The table, row by row:
[-14  13  46  45 -52  42  79  45  62  21  -3 -28]
[-73  32   1  70 -39  28  25 -25 -19 -10 -53 -14]
[-75  26  19  13 -61  56  17  35 -11 -30   5  -4]
[ -9  25  57  38 -24  -2  58  28  49 -15  -9 -51]
[-27 -24 -30  -5 -61 -30 -43 -90 -16 -26 -40  -6]
[  3   2  14   9  -5  51 -19 -48 -62 -57 -31 -46]
[ 41  20 -13 -30 -92 -79  34  -6  -7 -43  14  24]
[  5   7 -79 -14  66  12 -22  57  10  83  14  -4]
[-16 -34  -1  24  77  86 -69  -5  -1  36  -2 -18]
[-31   0 -51   4 -94   7   7 -50 -23 -42 -21   0]
[-59  -3  53  24 -67  24 -30 -27  -9 -37 -45 -33]
[-44 -14   4  15  66  66 -44   9  14  65 -27 -14]
[ -6 -10  -2   4 -70 -19  14  85 -11  -8 -43 -18]
[-26  65  38   3 -20 -57  65  36  41  56  -1  37]
[-29  -8 -91  14 -67   5  -8 -39 -30  19 -17   5]
[ -1   4  49  -1 -32 -41 -37  82 -53 -15 -47 -52]
[ 30  40   5 -33 -68 -84  38   1   6 -24  20  21]
[ 58 -12 -38 -18 -58 -25  20 -22 -14 -75  37  12]
[-48   0  27  24  67  44  -6  20  30  87 -17   5]
[  8 -49 -29  -8  35  83 -62 -19 -43 -29   4 -24]
[ -1 -33 -88 -30  29   0 -40 -62 -23  16  22  79]
[-12 -39 -92  17 -32  -8  22  13   6  42  -4  68]
[ 49 -12  41  -3 -46 -55  25 -62  -5 -82  26  19]
[ 33 -35 -73 -22 -32 -67 -42  17 -31  26 -12  39]
[ -7  12   9 -23  86  55 -14 -95   3  -4  51  -3]
[-62  -6  63  26 -63   2 -25 -43   2 -42 -55 -21]
[-29  31  69  26 -25  50  53  41  21  -5  -7 -53]
[ 53  26 -11 -28 -64 -62  23  -3 -13 -50  11  13]
[-54  -5   2   1 -70  25 -44 -62 -20 -33 -42 -10]
[ 64   3 -87 -25  22 -22  64  41  -5  25  58  38]
[ 26  24   4  -5 -43 -78  52  14  16   2   9  15]
[-35  35  21   1  -8 -59  41  56  39  83 -24  15]
[-50   7   5  41  -7  17   3 -16 -85 -48 -47  -9]
[ 72  -6  33 -30 102 -21  14  47  30  27  40  17]
[-38 -49 -14 -48 -28  61 -21  84 -62  15 -30  -9]
[ 58   1 -15   4  23 -64 -57 -63  -9 -22   5  41]
[-21 -28  16  11  91  85 -60   7  -6   9 -27 -34]
Each group lies on its own hidden line, plane or larger flat surface, and each surface passes through zero. Groups are numbered from 0 in the order they first appear among the rows asked about.
Some new rows, each followed by its group:
[ 48  39   5   8 -38   7 -40 -29  67  38  -2 -51] ~ 0
[-34 -25 -28  29 -97  -6 -23 -61 -33 -33 -37  10] ~ 1
[  0 -11 118  -8  16 -24 -33 -33   8  -6 -26 -23] ~ 1
[  6  56  43  79 -45 -39  66 -10  68  -1 -11 -41] ~ 2
[ 38  41  85   5 -13 -61 -21  12  -3 -38 -20 -44] ~ 2
[ 67   1 -56 -19  57 -18  17  46  10  41  47  21] ~ 1
[-55 -10  26  19  60  47  -4  17  31  63 -29  -3] ~ 3
[ 54 -17  22 -39 103 -31 -10  -6  32  58  27  -8] ~ 1
[ 37 -10 -30  -6  53 -31 -52 -65  -9 -15  37  39] ~ 2
[ 13  27  18  -5 -39 -90  55   6  17  11  13  43] ~ 3
[ 33   5 -23 -20 -67 -67  37  10 -14 -62  17  11] ~ 3
[-19 -37 -87 -11  -1  40  30   6  -3  56   8  73] ~ 2
[ -5 -21 -32 -44  68  58 -76 -40 -61  -1  19   2] ~ 2
[-14   8  28  31 -62 -58  41  80  20   2 -40 -36] ~ 2
[-42  20  73 -11  36  75  28  21  18 -22  10 -69] ~ 2
[ 17  42  60  64 -30 -28  47   8  60  -2 -22 -39] ~ 2
[ -15   -1 -113   -2  -62   -3   33  -22  -29  -20   11   12] ~ 1
[ 23  46  48  49  18 -28  42 -49  47 -20  20 -16] ~ 2
[-43 -87  17 -34 -25  69  -6   3 -20 -45 -17  19] ~ 0
[-28  31  25  -3 -18 -98  43  23  22  47  -4  45] ~ 3
[-52  29  43   6  54  47   4  60   7  41  -4 -17] ~ 1
[ -7  54  57  47 -13 -19  65  11  35  12 -18 -61] ~ 2
[ 61  -4 -87 -25   4 -25  53  23 -15   5  48  24] ~ 1
[ 65  16  38  -1  23 -87 -48 -26   2 -40   7 -10] ~ 2
[  5 -36 -64 -42  34  16 -64 -25 -46  24  16  40] ~ 2
[ 14  -1  14 -36 -13 -57 -94  53 -55 -30 -44 -18] ~ 2
[-22 -37 -31   6  75 100 -54 -12 -28   6 -19 -26] ~ 3
[-74  32 -59  20 -50  59  32  45 -22  -7  23   0] ~ 1
[-42  45  59  15  38   2  56  24  36  71 -30  22] ~ 3
[  2  30  34  11  73  55  14 -69  37 -15  46 -23] ~ 2
[-20  49  27  13 -40 -81  66  19  36  33  12  29] ~ 3
[ 58  28 -17 -20 -71 -78  42 -14 -21 -63  24  31] ~ 3
[-31  49  41  -6 -37 -73  62  32  28  33   1  38] ~ 3
[  25   -5   21  -39   39  -27 -104   -7  -61  -27   -2  -12] ~ 2
[ 29 -33 -60   3 -37 -52   6  10 -16  31 -25  77] ~ 2
[-44 -45 -55  19 -73  23  47  65  -9  28 -12  -1] ~ 2
[ 61  10 -21 -28 -63 -66  37  12  -9 -57  36   9] ~ 3
[  3  21  27  15 -37  10  57   8 -14 -89  70  41] ~ 1
[ 22 -33 -34 -16 -67 -72 -47  26 -49   8 -28  35] ~ 2
[ 43   9  28  -7 -51 -26  43 -35  -7 -72  45  33] ~ 1
[-17  43  37  13 -26 -79  54  39  36  59 -12  36] ~ 3
[ 27 -46 -40 -14  20  62 -64 -32 -34 -73   4 -27] ~ 3
[ 39  16  51  -3  64 -44 -50 -35 -26 -42  13 -18] ~ 2
How many dimensions does each group's flat surface have? From group 0 on:
4 4 4 2
